rotation ticks, each row followed by its count of ticks:
The counts run from 0 to 956.
| 112 |  91 | 110 |  82 |  90 | 105 | 121 | 136 |  99 | 112 |  97 | 118 | 107 |  99 | 118 | 104 | 107 |  89 |  70 | 108 |  87 |  94 | 104 |  90 | 107 |  97 |  80 |  97 |  87 |  85 |  59 |  93 | 118 |  90 | | 509
|  87 | 105 | 124 |  79 | 108 | 112 | 107 | 117 | 118 | 142 |  96 | 125 |  99 | 100 |  98 | 110 | 125 | 107 |  84 |  92 |  98 |  99 |  98 |  94 | 123 | 117 |  79 | 123 | 108 | 106 |  96 | 107 | 110 |  89 | | 235
| 104 | 104 | 107 | 117 |  83 |  95 | 111 | 117 | 111 | 135 | 104 | 131 |  86 | 103 |  91 |  85 | 105 |  95 |  74 |  89 | 116 | 109 |  61 |  81 |  91 | 106 |  98 | 102 | 116 |  95 | 115 | 104 | 114 |  91 | | 251
| 100 |  85 |  96 |  93 | 109 |  98 | 125 | 125 | 109 | 121 | 101 |  95 |  76 | 113 |  92 | 128 | 113 |  91 |  78 | 106 |  95 | 125 |  89 |  94 |  77 |  69 |  86 | 103 |  86 |  93 | 111 | 104 | 114 |  88 | | 881
| 107 |  89 |  84 |  80 | 108 | 114 | 140 | 109 | 116 | 137 |  83 | 106 | 120 | 102 |  99 |  90 | 114 |  99 | 104 | 120 |  90 | 106 |  98 |  77 | 101 |  99 |  85 | 119 | 106 |  99 |  96 |  96 | 111 |  80 | | 419
| 115 | 113 |  64 |  94 | 108 | 111 | 115 | 110 | 112 | 128 |  97 | 118 | 118 |  83 |  94 |  98 |  91 |  87 |  93 |  92 |  84 | 104 |  81 |  84 | 116 | 102 |  93 | 108 | 127 |  91 |  90 |  91 |  97 |  67 | | 390
|  96 | 109 | 120 |  92 | 108 | 100 | 118 | 111 |  99 | 145 | 120 | 138 | 108 |  92 | 112 |  75 |  92 | 103 |  89 |  77 | 117 |  89 |  91 |  89 | 109 |  97 | 100 | 106 | 109 |  84 | 104 | 108 | 113 | 105 | | 619
| 103 |  96 | 121 | 102 |  93 |  89 | 120 | 142 | 104 | 118 | 113 | 113 | 106 |  93 | 107 | 117 |  97 |  85 |  78 | 104 | 112 | 101 | 101 |  89 |  93 |  92 |  74 | 110 |  78 |  76 |  85 | 105 | 120 |  87 | | 95
|  96 | 111 |  98 |  83 |  98 |  97 | 111 | 111 | 113 | 125 |  67 | 138 |  96 |  83 |  91 | 118 |  93 |  99 |  66 |  87 |  99 | 103 |  94 |  96 | 102 |  96 | 105 | 120 | 128 | 107 |  90 |  83 | 111 |  92 | | 263
| 121 |  80 | 113 |  95 |  97 | 115 | 116 | 115 | 106 | 138 | 142 | 111 | 107 | 117 | 100 |  90 |  93 |  79 | 101 |  84 |  93 | 102 |  96 |  85 |  97 |  92 |  87 | 102 |  99 |  79 | 105 | 116 | 109 |  94 | | 190
| 110 | 102 |  64 |  70 |  97 | 106 | 133 | 122 | 100 | 116 | 106 | 104 |  98 | 108 |  95 | 100 | 118 |  93 | 102 | 100 |  76 | 106 |  96 |  90 | 110 |  93 |  83 |  91 | 113 |  95 |  67 |  97 | 106 |  85 | | 932
| 108 | 112 |  90 | 101 | 116 |  95 | 103 | 105 | 101 | 133 | 120 | 118 | 107 |  81 | 104 | 104 |  86 |  98 |  97 |  71 |  77 | 118 |  84 |  97 | 106 | 118 |  85 | 117 | 113 |  79 |  91 | 115 | 110 |  74 | | 394
| 104 | 114 | 119 | 109 |  95 |  74 | 107 | 127 | 111 | 126 | 104 | 139 |  88 |  85 |  97 |  98 | 101 |  98 |  73 |  81 | 132 | 107 |  86 |  89 |  91 | 103 |  89 | 111 | 110 |  96 | 102 | 106 | 107 | 105 | | 857
|  97 |  95 | 106 | 105 |  92 | 104 | 112 | 109 | 105 | 125 | 113 | 126 |  95 | 105 | 102 | 109 |  99 | 110 |  81 |  99 |  85 | 113 |  65 |  81 | 101 |  98 |  71 |  99 | 107 |  99 | 105 | 119 | 122 |  60 | | 61
| 110 | 101 |  69 |  67 | 101 | 104 | 141 | 120 | 103 | 120 | 102 | 104 | 101 | 108 |  97 | 110 | 121 |  90 | 105 | 103 |  76 | 108 |  95 |  96 | 107 |  91 |  85 |  92 | 112 |  99 |  67 | 101 |  99 |  86 | | 931
| 108 |  97 | 104 |  87 | 108 |  88 | 137 | 136 | 100 | 114 |  93 | 104 | 110 |  89 | 116 | 132 | 115 |  78 |  85 | 111 |  94 | 100 | 101 |  99 | 107 |  93 |  80 | 103 |  83 |  85 |  73 | 104 | 101 |  83 | | 512
| 108 | 100 | 100 | 106 | 115 | 108 | 133 | 118 | 111 | 138 | 110 | 106 | 127 |  89 |  98 | 110 |  90 |  77 | 100 | 106 | 109 |  99 |  93 |  80 | 100 |  90 |  87 | 122 | 100 |  77 | 117 | 103 | 105 |  75 | | 609
| 122 |  87 |  72 |  74 | 109 | 117 |  86 | 110 | 117 | 120 |  98 | 117 |  96 | 100 |  89 | 107 | 108 |  80 |  75 |  80 |  81 | 115 |  96 |  96 | 107 |  93 |  90 | 113 | 115 | 103 |  77 |  82 |  95 |  81 | | 359
| 130 |  79 | 106 | 106 | 111 | 100 | 102 | 105 | 108 | 131 | 124 | 125 | 118 |  93 | 111 |  84 |  76 |  84 |  90 |  82 |  90 | 116 |  86 |  87 |  87 |  91 |  85 | 106 |  99 |  82 | 103 | 113 | 102 |  84 | | 398
|  93 | 113 |  78 |  78 | 120 |  94 | 121 | 105 | 109 | 136 |  76 | 125 | 107 |  77 | 102 |  85 | 101 | 121 |  91 |  93 |  94 | 109 |  93 |  91 |  98 | 100 |  92 | 124 | 116 |  95 |  86 |  86 | 117 |  90 | | 629
| 114 |  89 | 107 |  84 | 105 |  93 | 134 | 101 | 111 | 121 |  80 | 131 |  86 |  99 | 103 | 102 |  89 | 105 |  69 |  94 |  90 | 116 |  96 |  90 |  83 |  76 | 114 |  98 | 127 | 113 | 112 | 100 | 103 | 102 | | 259
| 123 |  88 | 108 |  96 |  89 |  97 | 109 | 127 | 112 | 129 | 123 | 104 |  79 | 116 |  85 | 109 | 123 |  69 |  93 |  74 |  99 | 118 | 101 |  98 |  95 | 117 |  94 | 109 | 103 |  91 |  89 | 113 |  94 | 106 | | 554
| 105 | 107 |  97 |  99 | 119 |  80 | 146 | 104 | 114 | 130 | 110 | 121 |  88 |  94 |  99 | 102 | 101 | 112 |  99 |  88 | 109 | 118 |  94 |  84 |  81 |  87 |  99 | 110 | 124 | 103 | 125 | 119 |  96 | 100 | | 435
| 125 |  87 | 102 |  84 | 107 |  95 | 103 | 106 | 109 | 125 | 117 | 139 | 108 | 100 | 112 |  79 | 112 |  85 |  80 |  70 | 119 |  93 | 101 |  90 | 108 | 102 | 100 | 108 | 113 |  98 |  74 |  95 |  89 | 109 | | 954
| 111 | 117 |  62 |  92 | 124 | 105 | 106 | 129 | 111 | 126 | 114 |  99 |  89 |  88 |  98 |  85 | 115 |  91 |  78 |  83 |  99 | 113 |  83 |  86 | 108 |  96 |  89 | 110 |  99 |  78 |  94 |  83 |  99 |  82 | | 757
| 105 |  90 |  93 |  85 | 122 | 105 | 133 | 114 | 103 | 105 | 117 | 105 |  99 | 109 | 120 | 128 | 126 |  96 |  66 |  91 |  94 |  90 | 109 |  83 | 120 | 101 |  99 | 115 |  99 |  91 |  80 | 101 | 101 |  80 | | 145
| 102 | 100 |  80 |  85 | 111 | 115 | 139 | 116 | 117 | 136 |  86 | 102 | 117 |  93 |  96 |  92 | 113 | 104 | 100 | 115 |  92 | 104 | 100 |  76 | 103 | 102 |  84 | 125 | 107 |  92 |  97 |  91 | 116 |  81 | | 420
| 113 |  89 | 107 |  94 |  90 |  96 | 145 | 118 |  95 | 105 | 111 | 128 |  81 | 116 | 117 | 103 | 105 |  97 |  61 |  94 |  97 |  95 |  91 |  83 |  98 |  80 | 108 |  82 | 115 | 100 |  92 | 105 | 107 |  99 | | 893
| 101 |  76 | 105 |  90 |  87 | 102 |  98 | 114 | 111 | 117 |  92 | 128 |  98 | 112 | 100 | 110 | 124 | 102 |  65 | 105 | 100 | 108 |  86 |  84 |  99 | 105 |  74 | 115 |  94 | 107 |  74 |  96 | 122 |  76 | | 874
| 101 |  92 |  86 |  76 |  94 |  88 | 131 | 113 |  98 | 120 |  81 | 126 | 103 | 102 |  93 | 116 | 104 |  80 |  88 |  93 | 120 |  95 |  99 | 103 |  84 |  79 | 113 | 110 | 112 |  93 |  70 |  80 | 114 | 106 | | 500
| 133 |  92 |  92 | 104 | 109 |  86 | 126 | 122 | 109 | 118 | 124 | 107 | 105 |  96 | 113 |  99 | 109 |  72 |  95 |  95 |  97 | 115 |  84 |  86 |  99 |  91 |  78 |  87 |  95 |  88 |  93 | 118 |  81 |  80 | | 941
| 100 |  90 |  85 |  68 | 116 |  92 | 141 | 112 | 103 | 111 |  96 | 113 | 102 | 106 | 107 | 121 | 128 |  96 |  88 |  97 | 116 |  90 | 118 |  93 | 103 |  87 |  99 | 119 | 101 |  94 |  67 |  90 | 106 |  98 | | 323
| 110 |  87 | 122 |  76 |  97 |  80 | 106 | 122 | 103 | 121 | 118 | 134 |  88 | 106 | 100 | 111 | 110 |  86 |  91 |  73 | 112 | 108 | 110 | 108 |  88 |  89 |  85 | 103 |  99 |  95 |  73 | 112 | 103 | 117 | | 316
| 104 |  92 |  91 |  81 | 127 | 106 | 133 | 114 | 103 | 106 | 116 | 102 |  95 | 104 | 122 | 133 | 122 |  96 |  70 |  90 |  88 |  97 | 109 |  90 | 118 |  94 |  97 | 114 |  97 |  92 |  85 | 101 |  98 |  79 | | 146
| 117 |  82 |  71 |  93 |  97 |  90 | 110 | 116 | 103 | 115 | 105 | 117 | 105 | 103 |  85 | 118 |  96 |  65 |  89 |  88 | 117 | 111 |  88 | 100 |  76 |  69 |  96 | 110 |  99 |  85 |  81 |  83 | 109 |  86 | | 914
| 103 |  95 |  81 |  93 |  96 |  96 | 139 | 121 |  96 | 119 | 110 | 116 |  97 | 112 |  96 | 111 | 100 |  72 |  87 |  98 | 124 |  95 |  79 |  93 |  91 |  62 | 102 |  86 | 107 |  87 |  97 |  92 | 103 |  90 | | 706
| 112 |  79 | 110 |  77 |  95 |  95 | 130 | 110 | 105 | 121 |  67 | 135 | 108 |  97 | 113 | 100 |  94 |  92 |  73 | 112 |  88 | 106 |  98 |  97 |  88 |  78 |  97 |  99 | 106 | 103 |  78 |  93 | 110 |  97 | | 82
| 131 |  98 |  67 | 107 | 111 |  82 | 135 | 117 | 107 | 112 | 125 | 109 | 112 |  93 | 105 |  94 | 102 |  77 |  94 |  90 | 118 | 104 |  90 |  76 |  90 |  85 |  93 | 104 | 105 |  82 |  93 |  98 |  89 |  84 | | 944
